In the data rows, 128 means zero.
Here are some rows, each followed by its group. Rows of different groups can look alike.
[183 239 154 191 168 174 157 167 227 226 106 233 157 200 189 118] 0
[116 118 113 114 118 118 121 121 116 114 121 119 112 110 116 116] 1
[120 117 112 119 117 116 116 124 113 117 118 116 113 108 115 118] 1
[133 129 133 116 111 125 109 124 118 123 131 112 115 150 134 109] 1
[121 144 123 155 140 151 122 141 163 164 114 146 138 123 147 121] 0
[131 122 114 147 119 142 114 120 114 122 159 112 124 126 120 129] 0
[115 120 119 114 127 115 149 127 121 125 122 120 129 115 115 133] 2
[157 154 112 149 110 134 138 126 107 145 212 114 128 149 122 156] 0
[129 123 122 113 114 115 115 124 117 117 118 116 104 117 127 112] 2
[119 116 112 113 118 119 122 123 120 115 119 118 109 112 119 118] 1
[129 117 113 162 120 140 119 118 114 117 172 111 126 120 121 134] 0
[108 120 120 138 134 151 108 130 132 121 128 126 138 111 131 121] 0
[120 120 114 109 116 113 127 123 116 122 122 112 109 107 116 122] 2
[145 124 138 114 111 116 118 121 115 120 118 118 108 123 131 112] 2
[117 118 135 111 146 116 163 126 133 119 123 128 141 128 125 160] 2
[114 112 115 141 124 139 112 127 128 115 136 120 133 113 124 129] 0
[140 126 133 111 113 126 112 124 117 122 126 113 115 130 124 111] 1
[125 116 138 109 157 118 178 128 139 118 130 136 140 135 124 156] 2
[120 122 116 114 116 115 121 127 118 121 120 116 109 112 117 116] 2
[124 118 115 148 125 142 118 121 118 119 163 112 130 120 119 127] 0
[134 199 141 164 142 163 129 160 173 203 105 198 153 158 160 117] 0
[118 119 114 107 134 113 140 121 130 125 119 118 126 111 114 133] 2
[150 239 143 190 159 169 147 167 210 226 108 217 172 167 177 117] 0
[127 163 133 164 148 154 119 143 169 176 104 167 151 135 156 116] 0
[126 120 115 111 114 121 120 124 109 115 124 116 108 117 119 115] 1
[127 194 132 158 138 155 131 159 168 196 104 201 149 142 161 118] 0
[112 115 115 142 132 147 114 134 133 120 130 120 127 112 127 125] 0
[125 119 127 107 137 115 162 128 140 117 117 130 137 122 122 162] 2
[122 114 112 151 126 139 115 119 122 117 139 115 126 117 120 129] 0
[113 117 124 115 138 118 131 127 108 115 117 136 127 124 114 134] 1
[145 143 115 147 113 132 129 126 111 136 201 109 121 160 121 144] 0
[141 125 135 114 109 120 112 128 120 119 120 118 108 128 135 111] 2
[124 122 125 120 112 119 115 118 118 121 126 116 112 120 121 113] 1
[125 121 116 117 108 115 122 129 115 121 115 122 109 113 123 113] 2
[114 115 115 143 127 141 112 127 120 117 139 120 129 112 128 125] 0
[105 122 118 142 134 146 112 134 135 126 120 133 127 112 134 123] 0
[157 162 114 142 115 131 139 131 107 167 215 114 125 164 124 157] 0
[132 123 127 113 113 117 119 122 111 114 122 118 108 119 129 112] 2
[123 124 198 117 207 120 151 136 123 117 122 168 185 198 136 169] 1
[127 124 118 111 108 115 122 125 117 126 119 121 107 112 118 116] 2
[116 120 112 111 120 113 129 128 118 124 115 120 114 109 113 124] 2
[183 239 163 204 155 173 164 167 227 226 115 233 174 228 189 123] 0
[141 126 152 116 111 122 112 125 124 121 121 117 116 138 140 111] 2
[141 138 113 187 112 135 144 123 107 132 205 108 118 158 118 144] 0
[114 116 113 112 123 117 126 122 114 114 119 119 109 107 113 118] 1
[122 112 114 134 126 139 112 120 115 118 146 116 131 116 119 131] 0
[119 121 112 111 112 114 127 127 113 119 119 117 109 108 115 119] 2
[166 153 113 169 113 133 138 125 108 153 215 108 129 162 123 158] 0
[126 176 129 159 141 159 123 156 160 178 107 187 144 137 157 119] 0
[138 125 135 113 105 115 114 119 114 120 120 117 109 125 128 111] 2
[108 117 118 149 125 146 111 126 130 119 125 129 131 108 130 121] 0
Which group is nearest to each row below, going by the distance to the group's nearest row?
[163 126 163 116 113 121 109 128 124 119 121 118 121 145 144 113] -> 2
Which group is nearest to each row below, going by the distance to the centre of the group?
[146 117 230 123 204 130 236 126 203 129 127 154 250 206 157 248] -> 0
[118 139 123 150 142 155 115 135 145 145 112 144 149 119 143 120] -> 0
Group 2 spreads out most along one direction. Which other group's direction of most spread is closest to that one?
1
Which group is second nearest to each row below, going by the average distance to the group's rows?
[130 158 129 157 147 155 125 151 180 177 106 165 147 130 150 118] -> 2
[143 128 139 115 111 119 111 122 116 119 117 117 113 132 128 111] -> 1
Which group is second nearest to each row below, going by the distance to the group's nearest row?
[139 124 137 112 111 119 111 121 116 118 119 116 109 128 129 111] -> 1
[142 124 138 114 116 125 112 123 116 129 132 114 118 142 133 108] -> 2
[110 116 145 121 152 115 135 132 112 114 123 142 139 133 123 139] -> 2
[154 138 113 143 118 131 130 121 115 136 215 111 122 146 117 136] -> 1
[118 114 113 137 122 141 108 122 123 111 142 116 134 115 123 128] -> 1
[118 116 116 119 128 118 114 127 125 116 113 118 110 110 112 123] -> 2
[124 124 120 116 109 117 126 124 110 121 114 116 107 115 123 119] -> 1
[117 116 113 112 118 119 122 119 107 118 117 119 113 108 116 123] -> 2
[123 119 117 110 138 112 159 123 132 122 119 122 129 119 117 132] -> 1
[132 126 124 120 111 121 114 125 110 119 123 114 116 124 120 112] -> 2
Which group is nearest to each row below, going by the average distance to the group's rows?
[127 126 133 115 113 121 114 123 123 124 128 114 119 134 125 113] -> 2
[125 123 119 116 109 119 114 122 113 117 128 113 112 118 122 113] -> 2
[127 163 132 156 147 159 123 148 183 181 103 165 140 138 158 115] -> 0
Which group is second nearest to each row below, going by the distance to the centre of the group?
[116 118 116 112 134 115 149 126 130 127 117 122 128 111 114 132] -> 1
Which other group has its centre nearest to the centre of group 2?
1
